Rows are one point carried round by a steady rotation, each followed by how many steps it has turned.
The counts run from 0 to 484.
[ 32  22  -5 -27  -7 -41   4 -16  18 -15 -34  22  29   6   2 -35   7 -18
  -5 -51 -10 -19 -21   7 -16  11 -15 -25   7  45   4  32  42   9 -36  34
 -31 -39 -14   5 -16  34   6  -6  18 -12  19  40  35   6  -1 -47 -17 -20
 -23   7 -27  18 -21   7  18   1   4  18   9  -8   5] => 117
[ 20   4   3  -8 -27 -24 -18   0  10  -4 -12  17  14 -11   0 -44   7 -11
   6 -36   7 -49 -22  23  -2  -2  -9 -26   6  35  -2  35  32 -14 -15  52
 -56 -41 -24  -1 -12  46  -2  16  28  -7  12  32  30 -19 -26 -26 -20 -22
 -19 -20 -31  23  -8   4  14 -10 -24  22   4  -6   2] => 132
[  3  32 -21 -37   2 -10   0  18   3 -19 -29 -14  29 -10 -33 -36   0 -17
  14 -26 -10   6 -19   8  19  -5 -19 -37 -10  25 -10  16  40  30 -42 -14
  -4   8   2  28  -7  34  20  11 -36  -3 -13   9  13  40  10 -59 -24 -29
 -25  -3  -1   9 -49  27   3  43  15 -11  20  -5  -2] => 310
[  1  13   4  13  18 -24 -10  22  -4 -30  -2  23  12 -20 -36 -33 -18 -21
  32 -21  18 -28 -18  20 -26  -9  18 -20  -4  26  -3  55  21   3 -12   6
 -31 -26  11  22  -6  63  51  34  29  -4   0   8  22 -10 -20 -19 -27 -51
 -25 -18 -17   6 -20 -11  27 -10  20   9  -1  -9 -15] => 72
[-10  29  -9 -46 -10 -30  18   0  26  16 -18 -17  36  -8  -7 -26   6   8
  19 -28   7 -50 -28 -14  24  -1 -21 -43 -14   8 -33  39  43  28 -45   1
 -25  -6   0  48   4  22   2  -5 -15 -11  -1  18   5  25 -10 -33 -19  -6
 -34  -8  -5  31 -13  23  -9   6  -9 -13  34  19  -1] => 346
[  4  24   8  12   0 -35 -13  12  15 -18 -15   6  24 -36 -11 -39 -10 -17
  27 -22   8 -29 -14  31 -23 -19   0 -31   1  17  -7  40  11  14 -19   1
 -56 -27   9  -4 -23  59  32  40   9   2   5  19  -3 -13   3 -32 -22 -55
  -9 -27 -30  -3   1  -3  35   1  11  12  -8  -8 -10] => 91
[ -3  38  19 -10  22 -33 -13  22   9  16   5 -29  17 -29  -9 -27 -31   4
  48 -19   9 -23 -13  14 -31  17   2 -40  16  26 -28  50   0  46  10 -16
 -14 -14  34  22  10  24  39  34  -9   8 -15 -22 -26  11 -24 -16  -7 -32
 -16 -14   6  11   7 -10  10  15  37 -32   8 -12  -9] => 32
[ -9  32  -7 -19  -5 -24 -17   2 -10  -6  15   0  13  -7  14 -43 -35   6
  18 -31   7 -29   0   6 -11  62  26 -38   0  59   4  38  26  33   2  43
 -21 -39   3  12   8  20   7  33  32 -27 -14  19  32 -18 -28  -4 -16  -1
  -9   3 -26  24 -15  11   4 -21  13 -15  16  -1  11] => 408
[ 23  34 -10 -18   1 -38  -5  -2   2 -27 -28  25  27  -2 -15 -45  -6 -24
   2 -46   1   3  -5  24 -22   6 -12 -28   2  37   7  30  30  14 -29  17
 -34 -31  -8  -6 -17  41  18   7  10 -10  -1  24  29  -7   9 -43 -20 -44
 -25  -1 -35   2 -33  13  40   9  17  11  -3  -7 -10] => 99
[ 19  -7  -7 -20   0   8 -10  32   2 -29  -6  15  -1 -15 -62 -22 -20 -20
  16 -30  10  -3 -32   8  10 -16   7 -17  -7  28   0  32  33  -4 -18   9
  -4  14 -17  44  -7  43  39  27 -17  -2  -2 -14  28  43 -30 -45 -24 -34
 -21 -17  21  28 -56   2 -10  16  14   7   1 -18  -4] => 283
[ -2  12  16 -17   6 -21  -4  22   9  14  25 -12  15 -12  -9 -15  -7  19
  39   3  11 -44 -24   9   6  17 -11 -42  -3  15 -36  48  17  31  -3   6
 -13 -15  18  52  54  22  19  18 -32   9 -26 -34 -25   3 -57  -6 -11 -14
 -26  -9  32  36 -11   1  -6   9   4 -12   5  -8  -7] => 0
[ -8  24   2   4  28 -37 -12  25  -9 -20   1  13  18  -2 -32 -33 -38 -27
  15 -27  27 -25  -9  17 -35  -9  30 -25   6  24  -1  56  20   5 -10   2
 -48 -30  12  41   4  33  37  12  22  -5   1  -3  21  -7 -14 -16 -23 -50
 -32 -18 -14  20 -19  -6  27  -6  20 -16   3   5  -3] => 63
[ 28  15  -2  -2 -43  -2 -45  14 -18  -3   2 -13   5 -22  25 -64   3  -1
  21 -34  -4 -17 -10  34  -4  31  -9 -22 -10  45   9   9  17   8  -6  49
 -44 -37 -11 -38   5  39 -14  21  16  -4 -14  20  14  -9 -29 -21   0 -11
   6  -1 -22  17  -3  36  16  10 -20  25   4 -17   1] => 164
[ 22  15   3 -33   1 -16 -39  41  -5 -17  -4   3   9  -9 -28 -26 -46 -15
   2 -34  -4  24 -14  21 -12  23   9 -19  17  57   7  20  16  10  11  32
 -16   7 -16  26   8  10  17   7 -20   1 -22 -28  19  24 -21 -40  -6 -24
  -3  -2  25  24 -63  12 -10  36  26 -12  -7 -26   5] => 251
[ -1  29  22 -32  -2 -32  -4  -9  30  22  13 -19  35 -21  33 -28 -31  23
  34 -20   4 -49 -13  -4  -4  38  15 -40   0  38 -19  48  12  52   0  17
 -22 -33  20  28  15  15   7  35  24  -9   8   2  -8  -7 -36  -6   3  -8
  -5   0  -1  32  20  11   4 -18  26 -10  20  -2  10] => 410
[ 15  30   1 -26  35 -32  17   7   4 -23  -5  26  18  -1 -36 -19 -15  -7
  20 -34   7 -12 -31   1 -25  15   2 -27   3  32 -15  58  32  14 -22  14
   3 -15   9  44   6  31  59  15  18 -10  -8  -4  30  12 -15 -33 -23 -36
 -34   1  -2  21 -33 -22  11  -6  34  -3   5  -9  -8] => 57
[ 48  25   4 -38 -25  -4 -31   1  11  17   4 -27  21  -5  45 -51  -5   8
  17 -47 -17  -9 -18  10   0  52 -10 -17  -5  54  -5   9  14  24 -13  42
  -2 -23  -7  -6  23  19  -7   1  15   0  -5   5  13  25 -26 -33  17   5
   5  23   6  30  -8  34  -6  14   4  11  20 -21   8] => 181
[ 41  10   0 -24 -38  -5 -32   8 -13  -9   3   4   5 -18  28 -55  16   3
  15 -30 -20 -10 -20  33   0  40 -30 -23  -8  50   2   6  20   7  -9  56
 -20 -26 -17 -24  10  39  -2  20  11  -6 -21  14  22  -5 -33 -31  -4  -1
   3  11 -14  21 -11  29   7   5  -9  32   3 -29   2] => 168
[-23  35 -34 -19  -9 -11  -3  13 -15  -9  -8 -13  14   5 -26 -46 -10  -5
  17 -27  16 -38  -7   8  15  21  -5 -41  -7  28  -5  46  52   5 -30  25
 -34 -16  -8  29  -6  31  -5   4  -3 -26 -16  30  35   2 -12 -21 -35  -4
 -30 -23 -28  21 -30  19  -3   9 -15 -19  29  23   6] => 348
[  5  33   5  -9  -2 -50 -16   7   8 -14 -29   8  23 -16  -3 -38 -16 -21
   3 -39   7 -17  -4  27 -25 -11   5 -30  15  29   1  39  24  18 -14   7
 -69 -31   0 -10 -20  36  10  12   6  -7   4  28   7 -14  11 -34 -17 -50
 -14 -14 -38  -2 -12   9  41  13   9   2  -2   1  -8] => 100
[-11  36 -14 -48  -5 -32  16  -1   6  -7  -1  -2  40  -7   6 -34   8  12
  19 -15  -1 -34 -28   2  26  17 -33 -54 -43   7 -24  24  41  43 -47   9
  -9 -14   8  31  20  29  11   6  -7 -21 -24  19  12   7 -15 -28 -24  -4
 -33   6 -10  24 -22  35   3   0  -2   7  30   5  -5] => 365
[-11  23   1   6   8 -24 -21  44 -28 -17  23  -3   2 -19 -28 -29 -17  11
  45  -4  11 -18  -8  36 -24  34  -4 -44   4  28 -17  48  10  29  17  17
 -24 -14  18  23  25  37  36  35 -21  -2 -44 -25 -11 -10 -42 -13 -21 -28
 -20 -16   5  17 -17  -5   6  20  18  -8 -10 -15 -16] => 17
[ 30   6  26   5   3 -36 -31  11  23  -1  -7  22  18   5 -11 -20 -32 -15
  -7 -35   7 -27   1  24 -24  -5  30 -26  42  54  -2  44  15   3   5  26
 -56 -51 -15  13  25  10   4  15  -9  11  23  -6  -6 -10 -31 -22  -4 -46
 -14 -12  12  34 -14  -9  20  24  20  -8 -20 -25  -1] => 478
[-13   7  -1  -7 -14 -13 -17  44   7 -13 -24  -4  11 -35 -46 -23  -9 -14
  22 -12   8 -17 -25  25   9 -34 -15 -38   3  10 -13  26  25  11 -11  -3
 -56  10  -6  24 -14  45  13  30 -41   3 -11  -6 -14  13 -15 -42 -24 -45
 -17 -39   1   7 -25   6   6  38   3  -6  -5  -8 -14] => 303
[ 13  32  -4 -18  31 -42  -1  18 -12 -15   6  20   8   2 -40 -20 -23  -8
  21 -26   0   6 -17  16 -32  40  -8 -33  19  47 -11  48  26  19  -1  23
  -2 -18  18  32   3  19  47  11  -1 -15 -29  -9  22   3 -19 -32 -24 -27
 -32   0   0  14 -36 -20   6  18  39 -13   0 -18  -8] => 39
[ 29  10   0 -39   7  -7 -21  29   5 -22 -13   8   8   1 -39 -15 -34 -18
   1 -36   1   5 -30   7  -2   2  11 -10  13  42   1  26  27   0  -4  20
  -8   6 -18  54   8  14  26   1 -17  -1  -4 -24  26  42 -24 -46 -15 -24
 -18  -6  28  31 -61   5 -16  21  19 -15   2 -15   4] => 269
[  8  16   5  -8 -38 -14 -49  13  -3   0   1 -18  24 -22  34 -61  -4  -9
  13 -29   1 -34  -4  32  -2  12 -10 -25 -11  28  -2  13  17   7 -13  37
 -65 -37 -15 -29  21  37 -23   7   7   0 -10  15  -2 -13 -21 -12  -2 -22
  -3  -7 -21  17   1  44  26  11 -23  17   4 -13   3] => 160
[ 16   2  28 -26  -4 -30 -44  48  18   4  -5  -3  11 -29 -15 -16 -42   3
   9 -14   8   0 -21  31 -16  -6   2 -24  27  37  -9  21   4  16  28  18
 -50   8 -16  26  14   9  12  22 -34  11  -6 -42 -23  17 -43 -29  -1 -38
   3 -22  35  26 -29   3  -9  32  21 -17 -13 -27  -3] => 248
[ -8  25 -25  -6 -16 -15   0  23  -6  -5 -15 -13   6 -27 -43 -33   0   0
  28 -35   9 -37 -20   6  19  15 -19 -45  15  30 -15  43  45   1 -14  31
 -34 -11  -7  29 -32  39   5  31  -7 -22  -8  34  29   8 -20 -34 -38  -5
 -29 -32 -29  24 -23 -11 -18   9 -21 -12  23   3  -3] => 339
[ -3  36 -10 -13 -12 -22  -9   9 -14   2   7  -7   6 -23   5 -40 -13  19
  30 -18  -4 -18  -5  14  -4  63  -8 -48  -2  53  -1  36  27  32   7  45
 -15 -23  11   5 -10  31  10  48  16 -19 -32  22  24 -21 -22 -17 -16   5
 -11  -3 -33   9 -11   7  -1 -11  19   2  10 -15   7] => 394
[ 35  14   2 -24 -40 -26 -36  14 -14  -6  -1   6   3  -5  27 -52  -3   5
   3 -31 -15  -7 -13  40  -8  40 -29 -26   5  50   0   5  24   8  -2  68
 -43 -32 -22 -21  17  20 -14   5   1 -10 -26  10  24 -15 -34 -28  -1  -7
  -4  -1 -12  28 -17  31   3  13 -11  24   1 -16  -1] => 173
[ 29  -2  31 -40 -14  -9 -34  36  17  10  17 -14  13 -31  17 -19 -19  14
  25 -11  -1 -15 -41  26  -2   4 -10 -20 -13  16 -20  14  -1  29   9  12
 -14   4  -4  22  42  26  20  22  -5  21 -15 -47 -26  19 -57 -27  12 -25
   3   7  45  32 -22  26 -10  10  20  18  -1 -35  -3] => 226
[ -7  37 -34 -35  -3 -12   3  12  -4 -10 -32 -16  23  -3 -32 -33  -5 -19
   9 -39  -1 -10 -11  -3  17  22 -12 -39   5  44  -5  31  47  13 -40  16
 -15  -7  -5  28 -22  28   5   5 -26 -18  -9  25  33  27  11 -49 -33  -9
 -29 -13 -23  14 -34  13  -6  24  -1 -27  29   8   3] => 329
[ 32  15  14 -43  -5  -5 -39  31   8  -5  10 -18  20 -10   8 -33 -33  -4
  14 -31  -5  16 -25  18  -4  21   7 -18 -16  36  -3   5   7  39  -6   9
   6   3   0  20  34  16  19   4 -19  14 -16 -42  -7  42 -29 -41  14 -26
  -1  21  42  32 -41  39   0  34  31   1   6 -33   0] => 236
